Each path below is one point turned by a fixed rotation once a step. After each direction that follows a path, write how fast that rotation turns it, in degrees a step (0 if it stays still).
Each turn is a multiple of 5 degrees from 10 to 175, or 0.
Each row of a path follows its step; steps can be skipped.

step 0: [-11.5  -8.6 -15.2  13.9  33.0   0.2 -11.3  41.6   1.5  15.1   2.3  12.5
  18.8   3.9   2.0  12.5  24.6  -3.2   1.6  12.5  17.1   7.3  -1.9  -9.8
  11.4   7.7 -20.9 -16.7   3.0 -11.1   0.8 -14.0  26.0   9.4 -11.9 -13.7
  -1.0   1.6   9.4  16.8   0.6   1.0  -9.6 -20.7   8.8  17.0   8.7   2.4
  -6.1  -0.9   2.6   3.7 -10.6   5.2  18.9]
step 1: [-11.9  10.1  -3.9 -10.5  14.0   9.6   9.5   3.2 -14.6  -5.4 -21.1   9.2
   0.1 -24.4  14.9  -7.4  -0.1  -3.8  17.2  -8.9   5.9  29.5 -12.2 -20.8
  -1.1  31.4  -1.0  29.1  13.3 -15.2 -16.8  -6.3 -16.2  12.8  11.5  16.1
 -11.1   5.7  28.8 -15.6  -9.2  19.1   2.5  -1.7   3.0   4.1  18.4   1.8
   2.4   7.1   5.3  -3.3  11.6   1.9   8.8]
step 2: [ 23.6  -9.5  -9.6 -22.2 -13.6   7.4 -15.0  17.2  -9.5  15.5   4.6 -24.2
   4.9  -6.1  10.9 -14.3 -29.4  16.9  -8.6 -13.8  -3.6  -3.7  29.0   5.3
 -10.7 -13.1   1.1  11.1  -8.5 -21.1  31.3   5.5  -2.0   2.5  25.0  10.3
  -0.8   1.6  17.5   0.1   9.1  17.7  -0.1   3.8   2.3  -2.5   2.4  11.5
   7.7  -5.2  -1.6  -3.3  25.6   4.3   4.1]
step 3: [-13.4  17.6  -9.3   3.2   9.0   7.5   9.3  -8.1  21.1 -13.2  31.9   9.9
 -12.2   3.7  15.8 -14.8 -11.4  -8.1 -20.5   9.5  -4.5  -5.4   0.6  25.1
  18.5 -15.4   1.0 -23.6   1.6  -5.6   4.0  -0.6  12.1 -10.1  12.5  -7.9
  -4.3  -7.9  14.3  -4.0  20.3   3.3  -5.0   8.0  21.7   1.1 -11.8  10.9
 -30.7   5.2  -5.6   8.1   9.4  23.6  21.3]
step 4: [ -6.3 -16.4  -6.0   6.9   0.2  12.4  36.0 -14.1   2.2   4.6  -2.3 -19.2
 -21.8  17.1  -9.3 -16.4  21.2 -17.2  23.5   5.0  14.4   1.4 -16.6 -12.6
   9.4 -10.1  -0.9  -1.2 -15.3  13.8  -9.0  12.0 -21.4  -3.0  17.8   6.1
  -2.8   3.3  15.3   6.2  -0.7 -19.0  -6.3  26.0   5.9   3.5   8.8   1.6
   4.6  -9.0   1.6  32.7  -6.3   4.5   2.1]
step 5: [ 22.8 -39.7   4.5   6.0 -10.7  -0.6 -11.3   6.0  -1.9  10.3   2.2   2.1
   9.8  -5.2  -4.3   5.8 -16.2 -13.6   0.1  -5.6  -2.2 -24.6 -25.4  -6.2
   7.5  -0.5  15.4 -18.2 -14.2  30.3   2.0   7.7   4.8  12.7   8.4  -5.7
   3.4 -14.7  16.3  -5.1 -21.1   7.1  -6.1   9.7  -1.5 -13.2  30.0   9.9
   3.9   2.6   2.8 -26.5  -9.6 -12.8  -6.0]
step 6: [  7.7  -5.3  14.9 -11.3  22.3 -15.5 -16.4   4.2 -31.8 -27.7   1.3  27.7
  -5.4  -7.8  -7.0  -7.9  -6.3 -25.2  -9.0 -14.9   7.3 -21.6 -22.5   9.6
 -13.4  -3.0  -9.3   3.7  -3.2 -14.9   1.8 -11.6   7.7  -2.7 -17.9 -18.3
 -10.8 -20.7   2.4   1.9  -3.6  -2.6  -5.1  -3.7  19.8  -4.2 -22.8 -10.6
  12.2  -0.1 -15.6   2.6  -4.6  14.3  -9.8]
step 7: [ 17.5 -15.7  13.2 -21.4   7.6  -9.3  24.8   7.8  -4.4  14.8 -16.3   7.9
 -23.8   9.3  17.4   8.7  -5.7   8.7   9.2   5.7   3.3 -10.3  16.9 -23.3
   3.6  13.3  -6.5   5.8   5.9 -15.2 -35.9   5.4   8.4  -8.8 -10.7  -9.2
  -2.2  12.4  -9.2  35.5  26.1   0.6   6.0  -8.6  12.6  10.0   3.9 -14.2
   0.0   2.4   2.1   4.3   1.8  12.6  -5.2]
step 8: [ 11.4   7.2   8.5  32.5 -16.6  19.1  -0.1  -8.6   2.4 -18.7  -3.2  -1.8
   5.4 -12.6  25.9  12.5 -16.9  14.0  -6.2  15.8 -26.2   0.9 -10.2 -10.9
 -28.3   4.0   2.8  -8.6  -0.3 -19.2 -11.6  -9.0   1.5  11.2  12.3  -4.3
  12.5  17.2  11.6  -3.6  26.5  -0.1   4.4  -8.2   0.4   6.6  27.2   8.7
  18.8  -5.9   4.6  -0.9 -10.2 -14.5   4.3]
step 9: [-28.9  -1.8 -13.7   8.5  -7.1  -3.6 -28.7  -0.9 -15.7  20.9  16.7  20.5
  15.3   2.5   2.6   3.8   9.6   3.8  12.7  -9.8  -5.9   4.5   9.7  -5.6
 -15.0 -27.5 -21.9  -2.5  -7.6 -24.9 -11.6   5.1  12.3  -8.9  15.9 -20.1
  10.2  -0.4  15.4 -19.2   0.7   0.5  -9.7   7.9 -10.7 -10.8 -21.9  17.3
   7.2 -14.4  14.5  16.8   7.3  -1.1  -0.8]
step 10: [-16.2   0.3   7.4 -26.5 -11.6   5.5   2.6  -5.9   0.0   8.9  -4.3  21.8
  -2.1   4.8   1.6 -25.3   4.3   1.2  12.7 -16.5 -24.9   9.3  -8.0  -3.6
  42.8  -2.2  15.3 -10.4   7.2  -8.3  -7.0  -7.3   6.2 -18.0 -17.4  30.7
  22.6   4.2  10.0   0.3  -9.0 -10.0  10.2   7.0   3.9   8.2   0.8   9.9
  -8.3   4.0  24.1  -3.5  16.4   9.9  -0.5]
step 11: [ 21.2   6.1   0.8  -1.0 -13.8   4.2  12.2   3.6  -1.6  -3.1  -0.5 -20.1
   8.0 -10.7   8.6   1.4 -11.9  -0.9  -7.3  -4.4  19.4  -9.2 -14.2   5.1
   8.0   8.5  -2.2 -15.3  -3.4  13.1  19.6   6.8   3.0   8.4 -15.2  47.4
   0.3   6.5   0.6  -3.4  16.2  -5.4  -6.5  14.8  12.4   7.4 -23.6  24.8
  17.9 -10.8   2.3  22.8   2.0 -23.6 -21.5]
[-4.6  2.2  0.8  2.6 -5.7  6.9  4.6 -5.8 -4.5  4.2  7.2 -1.5  3.8 -0.3
  1.0 -5.9  3.2 -1.1 -5.8 -2.0 -0.7 -2.9  1.9 -2.7  0.6 -0.3  0.2 -1.7
 -3.6  2.1  4.2  3.0  3.6 -7.2  2.2  3.3 -2.6 -1.8 -2.8  0.3 -5.4 -2.6
  3.8  7.2  4.2 -0.1 -0.4  2.0 -3.9  3.8  5.6  0.8 -3.6 -1.4 -3.3]  55
[-6.7  3.7  3.9 -1.8 -1.7 -4.0 -1.1 -0.4  3.7  6.9 -3.0  0.0 -5.7 -3.3
 -0.8  9.2 -5.5 -2.2 -5.0 -0.4 -2.3 -1.4 -1.3 -4.3  4.5  6.6 -0.2 -2.4
  1.1  2.2 -0.1  2.4 -0.1 -4.7  0.3 -2.2 -1.0 -4.2  7.1 -2.5  3.7 -1.3
  3.4 -1.9 -3.0 -6.0  0.9  3.4 -4.2  7.2 -1.1 -1.2 -1.6  0.0  2.3]  160
[-2.2 -7.0  0.1  8.9 -2.0  5.1 -7.4 -2.9  6.1  0.5 -3.3  2.9 -1.5  5.2
  0.1  3.8  4.7  1.7  4.7 -3.5 -0.2  2.6 -5.3 -1.8  4.0 -2.9  1.4  2.7
  0.0 -1.7  3.1  1.1  0.8  3.9  7.9 -2.1 -1.7 -1.6 -3.5 -0.9  2.0 -0.4
 -1.3 -3.0  2.6  0.3 -1.2 -1.8 -1.1  6.3  4.9  5.2 -5.6 -1.6  3.6]  80
[-3.6 -1.3  2.1  2.0  2.1 -5.1 -1.7 -2.8 -7.1  2.5 -1.1  1.1 -2.0 -2.4
  1.4  0.1 -0.3  7.6 -3.0 -2.4  0.2  0.7  1.2  2.0 -8.0  7.5 -4.6  4.9
 -0.4 -3.4 -0.8  3.2  2.9  0.7  3.9  0.4  0.6  5.1 -3.3  4.0 -2.5  1.1
 -0.8 -4.5  5.5  7.5  5.1  4.9 -0.5  3.6 -4.4 -3.2 -3.3  3.2  5.4]  55
[-1.2 -5.8  6.1 -2.3 -1.8 -4.5  1.3 -7.6  3.2 -2.8  5.4  5.2 -2.7 -5.4
  1.5  2.3 -0.3 -0.4  4.9 -3.5  0.9 -2.9  1.0 -3.5  1.3 -3.6 -0.8 -3.0
 -5.4 -8.0 -0.3 -2.4  1.6  3.1 -3.3  3.5 -1.8  0.0  0.5  0.1  5.0 -1.3
 -1.1  0.2 -4.4  5.0  2.0  9.2 -0.7 -3.0  1.1  0.5 -2.1 -0.9 -7.6]  10
[ 2.4  0.0 -0.8 -0.8 -9.9 -2.5  5.4  0.5 -0.9 -4.0 -2.7  1.2 -0.5 -4.0
 -1.0 -3.8 -2.3  3.1  2.4 -2.7  2.1  3.6 -0.4 -5.4 -2.2  4.7 -1.1 -1.6
  4.6  7.9  2.7 -3.9  3.4  3.9  3.4 -5.1  0.5 -0.2 -3.3  0.3  1.1  4.4
  0.4  3.1 -1.6 -2.2  6.8  3.5  1.3  1.4 -1.8  8.9  3.1 -7.6  0.1]  110
